In the rows, 128 means zero.
The same turns and mirrors carry the whole set onto itself, and each row onto the other rows of its family. Which rows share a family with each named row? Give them in list order.
These 15 rows form 3 families of 5 rows each.
B: [107 132 122 116 168 113  99  99 136 108 143 130 127 148 129 141  99  96
 167 166 113 139 130 126 119 119 123 140 135 130 107]
D: [112 124 116 124 131  95 122 116 126 150 119 117 100 174  90 135 107 109
 121 141 120 126 153 106  96 120 137 111 142 148 120]
X: [104 140 112 110 124 125 130 126 113 144 130 118 107 171  91 137  88 104
 112 134 108 136 150 112 104 148 132 132 128 139 122]
C: [105 131  99 137 105  87 127 105 107 130 149 125 132 114 133  90 106 118
 138 138 126 125 150  90 120 134 134 118 155 146 134]
R: [128 146 139 129 126 137 148  91 147 117 118 113 118 164 162 113 139 108
 151 157 112 136 138 127 142 111 149 116 138 127 105]
P: [121 140  96 131  96 112 117 115 108 141 137 126 137 119 145  91  89 102
 130 152 121 130 149  92 129 132 124 130 157 145 140]
U: [110 153 110 132  91 116 130 111 101 137 132 118 128 131 140  78 100  94
 138 146 111 130 145  97 121 143 130 140 163 138 148]
H: [ 93 139 131 112 156 109 107  86 119 106 155 117 119 150 124 129  92  91
 169 159 108 144 132 129 110 126 128 146 138 128 124]
N: [118 149 151 126 128 142 158  82 142 121 113 103 108 173 143 109 130 103
 142 157 103 138 140 126 129 118 150 126 134 116 120]
Z: [ 99 127 130 133 169  90 112  77 135 103 133 128 129 137 128 138  95 102
 155 152 125 127 133 115 112 121 129 132 136 117 102]
S: [122 155 142 126 127 140 151 116 125 105 109 110 128 121 136 110  84 118
 137 137 143 120 159 148 120 146 110 133 141 104 131]
T: [128 150 147 140 114 107 151  86 144 117 112 115 109 156 152 104 141 120
 150 140 116 130 141 124 121 104 150 117 146 126  99]
G: [131 146 135 123 119 143 140 131 129 114 107 115 132 123 145 111  91 122
 129 150 155 123 163 144 131 132 109 114 145 112 121]
A: [121 132  97 112 121 120 119 125 127 151 128 125 106 169  97 142  93 104
 119 141 110 136 149 107 108 127 132 126 129 155 115]
V: [117 143 143 140 125 116 143 132 124 117 104 123 138 123 123 108 104 133
 119 145 152 115 164 132 120 135 108 116 146 103 111]

Same family as A: B, R, P, G
Same family as H: X, U, N, S

The same turns and mirrors carry the whole set onto itself, and each row onto the other rows of its family. Which rows share a family with each named row? Give them in list order.
These 36 rows form 6 families of 6 rows each.
Salis: [139 142 113 161 122 104 112 117 136 116 171 120 109  85 141 132 151 130
 111  83 143  93 158  91 142 114 138 114]
Tevo: [149 153 119 113 121 102 119 154 110 133 170 116 135 115 128 139 137 123
 102 111  99  84 130 128 159 103 121 117]
zepu: [156 131 111 151 133 102 108 124 135 130 149 127 120 105 143 128 149 123
 104  88 150 117 168  87 146 113 142 122]
mis: [145 144 127 152 143 102  93 107 100 135 155 147 105 116 145 160 147 131
 149 116  98 130 154 112 148 118 126 146]
Nipet: [121 150 116 135 114 130 135 114 109  91 162 119 126 112 125  79 138 125
 128 105 128 110 140  99 142 123 123 119]
Kug: [146 110 140 152 134 123 101 109 115 109 144 137 146 116 137 129 138 126
 113 114 132  96 132  95 139 156 155 163]
Vofot: [110 128 134 122 124  99 109 123 107 144 157 107 138 124  78 135 144 121
 141 107 129  99 120 116 119 113 149 155]
Potu: [135 157 121 124 141  96 121 141 105 112 170 124 127 130 133 156 132 133
 126  91 101  88 137 122 159  90 105 116]
tun: [125 124 147 141 133 136  97 117 115 124 147 124 142 123 133 117 130 131
 128 122 143  96 129 100 144 149 152 172]
zesos: [132 146 127 152 161 102  90 113 109 143 174 124 102 103 124 161 148 130
 142 126  95 106 143 108 133 119 120 144]
dusin: [139 157 118 149 135  94 106 125 123 124 161 124 123  84 140 151 148 126
 104  85 155 109 146  75 149 109 139 124]
Lobuk: [135 150 120 115 123  98 135 153  98 126 172 118 144 131 141 146 127 123
 126 104  96  84 135 114 147 105 105 123]
Roz: [143 148 122 157 140 100 124 125 129 122 141 126 136  89 156 133 141 130
 102  85 149 112 159  82 145 115 132 130]
lilur: [113 140 118 122 108 113 134 116  89 102 146 128 135 115 109  88 135 127
 117 101 125 123 133 100 133 108 123 115]
Kub: [120 150 110 128 103 115 135 103  86 105 158 120 138 121 116  83 133 123
 118 111 119 102 152 105 134 115 125 131]
geb: [128 122 140 146 138 114 113 117 102 120 150 131 130 121 133 122 134 113
 108 118 133  92 147  88 140 158 135 186]
fevab: [151 139 127 144 150 101  87 115 103 132 153 146 107 110 142 159 143 126
 157 113 102 122 146 118 137 137 121 142]
salo: [150 145 126 145 150  98  99 107 124 124 172 131 104 122 121 161 134 125
 154 120  98 123 157 111 133 127 136 152]
vad: [129 120 134 134 130 129 113 105 108 114 144 114 131 115 141 130 118 126
 105 108 146  96 123  97 144 150 140 181]
tada: [140 146 126 108 126  92 133 149  98 115 164 115 140 127 128 157 127 126
 115 101  97  87 120 112 156 110 102 128]
pumur: [122 118 134 124 111  93 141 121  95 136 164 102 120 114  86 130 123 117
 137 112 122 100 121 123 127 119 148 157]
Gemi: [131 155 128 121 140  89 113 148 116 116 186 118 143 117 125 150 149 111
 119  99 105  87 134 124 157 100 106 123]
Buna: [142 146 126 128 125  92 125 158 107 113 166 104 139 129 121 138 149 117
 126 106 107  86 130 106 164  96  99 119]
tira: [123 133 126 138 120 118 134 100 101 102 149 136 130 125 125  77 142 129
 127 107 126 125 140 102 146 101 134 121]
fodu: [129 113 139 150 129 124 114  99 114 119 145 126 140 108 150 144 132 135
 122 107 145 100 141  94 148 147 153 175]
renul: [107 122 127 122 115  90 134 114 113 137 156 105 127 112  87 152 142 114
 144 106 124 110 108 105 134  99 133 147]
nidu: [140 138 128 135 147 112  91 112 105 144 166 142 101 118 133 175 143 125
 143 112  96 112 128 114 142 118 117 150]
getug: [147 150 142 155 144 103  91 115  97 141 167 130  93 113 129 157 154 122
 147 118 109 117 146  99 141 132 123 161]
gasi: [119 124 133 131 127 130 117 114 105 115 147 133 145 112 152 126 119 122
 114 110 145  92 129 101 143 151 139 174]
digod: [104 122 135 126 109  90 136 108  96 137 150 119 131 107  93 130 130 110
 147 128 124 114 113 117 127 117 133 154]
Vifas: [124 130 133 128 109  91 135 120 121 136 160 106 122 125  86 146 131 116
 157 120 116 101 114 107 129 125 141 153]
tefu: [133 152 131 160 135  92 108 122 123 133 149 123 111  87 141 148 146 135
 103  78 150 111 151  91 149 102 141 125]
sofef: [ 97 126 138 137 115  90 130 112 111 142 149 104 129 111  84 145 142 119
 146 110 109 107 119 114 135 107 139 147]
Sil: [141 130 120 148 120 116 132 109  84 101 159 118 149 114 118  82 148 115
 125 118 125 112 143 106 148 111 113 118]
tofez: [155 165 115 157 122 100 104 139 126 136 148 124 119  95 143 129 147 131
 109  87 145 112 157  97 152 111 143 120]
topop: [119 135 124 140 126 126 133 100  99 101 142 135 140 116 127  82 131 130
 136 108 122 123 140 104 133 118 122 117]

Same family as Lobuk: dusin, fevab, vad, tira, sofef
Same family as zesos: zepu, Kug, Kub, pumur, Gemi
Same family as Sil: Salis, Tevo, Vofot, geb, salo
Same family as renul: mis, tada, gasi, tefu, topop

The same turns and mirrors carry the whole set onto itself, and each row onto the other rows of its family. Which rows share a family with each named row? Give them in list order.
These 40 rows form 5 families of 8 rows each.
mif: [132 139 112 135 143 145 136 111 137 124 113 141 142 148 133 124 111 106
 126 105 103 141 112 142 102 119 148 154 149 173 154]
Kita: [151 107 111 125 158 119 128 120 126 133 119 115 131 144 114 111 106 114
 167 124 104 121 130 114  84 130 133 104 174 132 124]
buvem: [160 102 127 129 144 136 115 112 111 135 134 108 128 122 124 131 111 119
 116 123 143 166 132 169 121 136 125 138 162 143 161]
bovu: [159 117 128 118 137 134 121 110 107 144 130 106 128 112 142 119 118 107
 132 143 152 160 129 162 100 146 136 121 150 126 157]
feter: [138 126 120 130 149 121 128 121 120 139 128 110 134 132 108 113 117 127
 144 145 114 115 143 127  66 134 124 125 178 135 128]
lanat: [145 128 118 127 164 146 127 111 114 124 116 116 137 144 147 124 110 106
 153  87 121 127 114 136 119 122 163 136 161 161 160]
Feked: [150 119 106 145 148 140 124 103 110 113 113 116 138 133 149 138 102 113
 123  89 124 128 112 145 129 120 157 134 139 159 154]
Pofis: [114 102 102 114 138 145 126 121 124 129 148 105 146 154 141 125 123 103
 139 114 123 130 127 131 116 107 138  71 147 149 141]
Ponu: [159  95 122 113 134 131 128 125 105 128 121 100 140 130 130 115 113 107
 154 121 150 165 111 147 110 140 123 108 146 128 161]
tudud: [110 123 107 117 125 154 114 118 131 137 156 105 143 142 145 135 129 108
 118 137 131 123 139 138  99 126 144  88 143 162 135]
kab: [109 115 106 115 129 137 126 108 133 142 139 122 141 153 131 117 127  98
 121 114 116 159 149 138  89 104 136  93 141 162 127]
rad: [170 126 135 139 144 130 124 112 113 142 100 120 112 119 116 137 109 115
 137 137 124 143 125 145 130 131 104 165 158 122 140]
zekuf: [121 106  98 126 150 123 142 146 119 141 113 111 117 134 116 142 117  98
 144 136 126 131 149 113 100 135  87  99 129 115 116]
refol: [123 140 113 123 160 142 137 129 126 130 115 139 127 163 137 148 118  96
 143 110 113  83 135 103 124 116 130 113 147 144 117]
guz: [157  98 118 118 120 128 126 105 124 142 125 126 144 134 124 123 108  98
 116 118 139 184 132 152 100 142 129 111 146 135 149]
tos: [159 139 118 132 140 131 144 117 123 139  92 150 138 141 121 154 105  92
 129 131 122 145 119 124 123 139 101 161 151 121 151]
roso: [128 120 115 119 143 158 122 118 134 127 140 125 127 133 155 160 133 101
  97 130 136 142 124 145 156 114 124 123 127 151 140]
lozi: [104 103  91 128 150 134 141 120 127 120 136 109 137 139 146 130 127 110
 119 111 114 126 129 128 117  96 133  84 126 147 127]
gula: [168 122 113 143 149 129 123 129 101 135  90 118 117 128 118 150  91 100
 148 114 137 132 133 132 110 157 111 148 142 127 143]
Maf: [116 130  93 129 174 131 136 129 124 127 115 130 117 143 141 153 124  97
 132 121 113 103 150 103 112 110 119 111 128 138 106]
zupen: [132 127 115 109 127 142 140 112 124 134 113 136 151 145 147 161 132  92
 102 117 145 161 124 122 140 117 108 133 121 137 142]
pevat: [139 125 126 113 119 126 129 113 120 152 121 116 126 130 130 140 132 105
 125 157 139 119 145 114 107 130 105  98 137 108 103]
Guguz: [130 127 123 110 136 153 138 135 104 127 116 124 135 148 154 153 126  89
 128 109 159 128 117 137 150 125 119 117 120 141 154]
sasen: [103 106 109 118 145 152 122 126 149 134 155 112 129 144 132 143 133 112
 107 122 116 132 147 133 119 116 126 100 145 166 119]
zeto: [155 137 139 128 150 125 152 113 115 150  96 120 127 118 129 136 120 112
 138 131 129 123 125 124 119 143 115 161 161 105 143]
tovu: [128 135 126 115 128 159 139 111 126 148 125 115 135 126 166 158 132  93
 111 122 145 131 121 135 152 136 134 124 127 132 150]
rufu: [113 155 105 129 150 140 143 120 133 139 106 146 136 159 127 148 125  94
 133 127 100 120 136 109 112 100 107 144 145 148 129]
Lep: [168 132 133 122 156 128 140 135 107 131  88 134 121 138 125 139 109 100
 157 118 141 119 120 120 118 148 115 151 146 121 135]
reb: [136 113 112 111 127 123 133 114 120 157 118 131 135 146 118 148 121  85
 123 139 135 162 156 118 110 125  87 101 142 110 124]
sape: [125 137 120 131 157 153 137 120 127 135 131 109 144 129 144 130 116 116
 131 111 121 127 117 147 109 139 154 152 169 158 176]
vog: [156  95 112 144 126 132 129 121 104 127 113  96 137 123 123 128  95 113
 136 103 137 154 112 156 115 144 125 121 140 135 165]
Dafot: [106 144 117 128 139 146 145 122 140 143 122 118 141 147 132 152 131 114
 124 126 108  86 134 100 118 123 122 129 156 141 121]
fumo: [123 114 107 126 141 142 138 131 105 112 122 123 139 139 150 153 123 105
  99  99 152 125 125 143 137 117 125 115 109 151 145]
Pevu: [137 107 116 108 131 127 139 143 115 136 120 122 130 147 120 140 122  96
 144 144 143 121 133 115 115 132  91  84 133 110 118]
perun: [141 112 117 121 137 128 112 124 130 145 124 111 116 134 109 149 126 111
 132 157 126 138 153 114 108 128  86 115 149 125 100]
pakug: [137 125 109 137 143 126 129 114 133 149 119 136 127 148 104 110  99 101
 146 128  94 142 144 141  73 127 127 122 170 147 136]
Zir: [145 112 128 138 147 124 122 120 130 149 116 107 115 130  94 121 110 126
 145 129 104 134 147 132  92 133 106 141 177 136 120]
bovaz: [132 120 127 138 154 154 134 114 132 132 130 120 125 129 139 131 116 117
 111 103 114 138 117 165 141 120 145 150 155 163 161]
bet: [113 130 117 130 145 147 132 126 152 142 122 123 112 142 125 150 131 109
 127 137  97 109 139 108 128 111 106 126 141 145  99]
Pupe: [148 111  96 145 158 120 126 119 122 143 105 104 116 127 114 127  94 105
 166 125  97 133 137 116  91 138 119 118 157 123 127]

Same family as fumo: Feked, zekuf, lozi, gula, Maf, vog, Pupe
Same family as Kita: lanat, Pofis, Ponu, refol, Guguz, Lep, Pevu
Same family as bovaz: buvem, rad, roso, sasen, perun, Zir, bet
Same family as zupen: mif, kab, guz, tos, rufu, reb, pakug

The same turns and mirrors carry the whole set onto itself, and each row onto the other rows of its family. Which rows share a family with each named row? Give them in list order.
These 40 rows form 5 families of 8 rows each.
Lis: [144 134 150 134 158 131 106 133 130 131 151 129 136 132 146 159 126 121
 137 111 141 145 133 113 141 123 177 141 145 139 141 123 131 130 153 113
 144]
fuzi: [128 139 120 139 140 133 149 134 109 101 137 155 148 107 158 109 145 114
 110 144 115 118 135 122 151 150 144 131 124 128  87 131 109 108 136 132
 133]
Ked: [136 156 128 137 165 102 122 130 137 112 129 118 105 142 127 106 113 106
 135  84 143 134 113 119 151 117 146 151 123 132 118 144 123 124 147 122
 144]
kima: [120 116 147 131 151 118 131 100 123 139 142 113 149 142 155 144 106 149
 121 145 164 133 118 134 122 127 140 131 117 162 137 130 122 128 135 111
 124]
tup: [138 155 128 134 154  98 120 115 131 127 113 121 108 151 136 114 108 113
 127  80 143 112 105 118 152 115 146 140 122 136 114 136 113 128 149 109
 142]
tana: [124 124 133 132 124 115 143 100 129 141 111  97 110 138 118 117 102 146
 142 108 143 106 127 136 136 121 120 117 111 125 128 126 140 117 150 126
 151]
kono: [129 146 176 138 130 143 139 120 127 131 143 154 112 128 106 103 145 134
 136 110 111 105 121 133 108 124 142 145 125 135 117 138  96 128  95 112
 115]
nopi: [118 117 131 117 124 142 161 146 131 115 130 150 121 129 140 135 152 139
 151 143  96  96 158 123 145 124 147 136 128 147 120 131 128 131 111 117
 142]
vula: [148 139 144 144 142 129 105 138 131 137 147 130 143 143 153 155 126 118
 134 109 155 136 133 116 143 105 164 145 149 124 135 113 139 126 151 116
 146]
sep: [107 143 130 140 139 136 136 154 122 149 149 146 132  89 122  94 150 125
 109 114 125 108 133 141 112 126 142 143 126 104 109 114 120 129 131 129
 111]
Nid: [134 128 148 136 134 115 148 101 124 147 124 104 115 130 118 115 104 145
 128 102 142 106 118 146 139 126 114 120  97 128 127 130 153 113 140 124
 148]
Kemo: [122 117 149 134 146 120 137  99 117 142 146 112 151 135 161 153 113 150
 129 137 148 140 121 147 119 123 127 125 120 160 138 130 119 125 129 113
 135]
Bape: [140 152 133 138 157 101 119 125 129 127 119 115 110 142 146 113 112 103
 130  72 133 126 112 122 152 115 130 149 122 130 112 135 115 127 145 117
 147]
guseb: [117 154 119 149 140 145 124 138 108 142 154 146 133  90 122 105 147 114
 107 102 126 105 135 145 121 131 144 131 132 104 120 121 108 129 127 123
 113]
viti: [119 135 171 130 132 140 142 123 138 136 138 157 121 131 119  98 152 145
 122 121 117 106 116 129 101 118 141 137 129 136 113 135 101 133  93 103
 113]
Nor: [123 139 107 126 136 138 146 146 116  96 123 158 145 120 156 110 133 108
 105 141 122 108 146 133 150 141 145 121 124 125  97 132 109 117 133 116
 136]
molos: [124 146 166 145 118 140 149 122 132 137 142 157 117 124 128 104 146 148
 138 123 115 115 115 132 118 111 145 143 117 130 101 144  92 134  87 108
 118]
sem: [115 117 153 108 126 139 156 137 129 107 139 146 116 133 141 127 158 135
 156 137 106 101 151 128 141 129 146 133 118 142 121 152 132 119 103 122
 147]
leb: [140 139 144 147 155 119 113 141 133 152 149 128 137 138 156 159 125 114
 139 109 157 138 131 117 147 102 167 140 139 126 137 121 132 129 142 110
 148]
Gupun: [128 140 163 148 119 139 145 115 130 130 136 162 118 125 112 105 138 149
 134 124 114 108 122 117 117 116 135 141 123 135 103 135  98 135  87 105
 114]
vali: [112 147 120 146 143 129 130 143 123 153 151 147 137  93 129  99 152 122
 104 109 117 117 123 139 117 133 137 139 130  93 117 123 111 131 124 127
 118]
tasom: [118 136 113 131 142 135 137 143 108  95 137 159 145 112 157 117 136 110
 120 146 131 121 152 135 147 140 144 112 121 123  98 142 115 103 128 124
 133]
rabi: [139 151 132 150 153 107 125 122 128 122 126 117 109 152 134 107 112 116
 144  83 145 132 106 110 155 103 140 154 127 126 112 141 118 128 142 117
 149]
rof: [121 150 122 154 137 142 143 134 115 149 155 143 137 100 120  95 155 115
  96 113 124 104 133 142 122 135 135 136 135 103 115 112 119 125 120 124
 122]
luvif: [121 117 141 113 118 137 156 138 137 117 134 151 120 131 151 139 149 140
 149 141  91 101 142 130 145 136 141 137 120 135 122 143 117 131 106 124
 155]
feme: [121 119 144 120 115 141 156 143 140 112 145 161 119 136 149 132 160 134
 144 135 108 102 149 123 147 116 145 134 123 138 117 144 127 124 100 116
 155]
sema: [123 125 136 134 141 126 130  96 123 128 143 113 150 149 162 145 116 156
 125 141 159 130 116 142 120 120 141 128 132 164 137 131 124 125 137 113
 126]
gopog: [131 132 147 138 161 127 112 146 127 136 143 125 143 132 146 153 122 128
 139 111 149 144 119 116 134 109 168 146 147 134 141 115 134 137 158 108
 136]
Gigen: [132 132 115 135 151 135 146 149 114 110 135 160 149 118 159 111 133 118
 112 150 116 118 139 134 150 154 149 122 120 121  94 133 117 109 136 127
 136]
pasub: [129 121 138 137 144 132 127  87 120 141 149 111 138 137 145 149 110 154
 135 142 152 133 131 144 116 129 142 116 126 161 137 131 109 124 131 119
 136]
Tizi: [108 146 113 150 144 134 139 145 121 147 144 147 131  90 117  97 151 127
 113 107 123 103 136 132 113 120 137 138 139 108 114 115 122 131 123 123
 112]
Zarig: [125 142 113 143 145 128 150 137 108 101 131 159 152 114 148 109 139 114
 113 148 119 126 144 117 151 144 146 126 130 123  89 130 117 110 127 115
 126]
gepa: [140 157 126 137 147 106 118 118 135 121 117 110 109 158 138 102 117 115
 125  82 142 120 109 123 150 112 141 151 127 137 117 135 120 127 150 114
 130]
Tuzo: [132 135 144 139 115 112 149  96 133 140 128 104 119 144 114 123 114 141
 132 111 149 112 123 143 134 118 119 125 113 124 135 123 157 107 142 127
 148]
tik: [120 125 140 110 118 141 159 145 129 118 127 156 120 128 145 137 152 139
 155 138  96  91 148 134 138 124 154 131 127 138 110 133 120 127 118 121
 154]
sepa: [146 131 152 138 164 132 108 142 121 142 145 133 146 134 163 155 119 125
 136 103 147 136 127 119 145 109 170 139 138 132 131 125 135 132 147 108
 149]
dur: [126 137 132 132 131 114 142  96 128 138 126 102 111 129 105 113 103 141
 137 111 154 114 126 143 133 120 121 119 105 117 130 139 143 117 134 132
 152]
dopi: [126 119 140 154 139 127 138  91 117 136 152 109 143 137 151 148 113 154
 129 141 150 142 119 136 130 135 135 121 125 161 134 121 121 119 143 113
 132]
senu: [130 138 166 143 129 140 141 127 140 142 140 167 113 129 118 101 136 153
 133 115 110 103 111 134 110 119 143 140 117 126 108 143  98 132  95 111
 123]
poge: [132 129 143 141 128 107 153  96 132 145 132 104 116 133 116 129 110 135
 128 109 148 103 119 135 141 126 114 128 109 132 139 122 147 110 144 135
 154]

Same family as luvif: Nid, Kemo, Bape, vali, Gigen, sepa, senu
Same family as rabi: tana, viti, Nor, rof, feme, gopog, dopi
Same family as guseb: Lis, Ked, kono, sem, tasom, pasub, dur

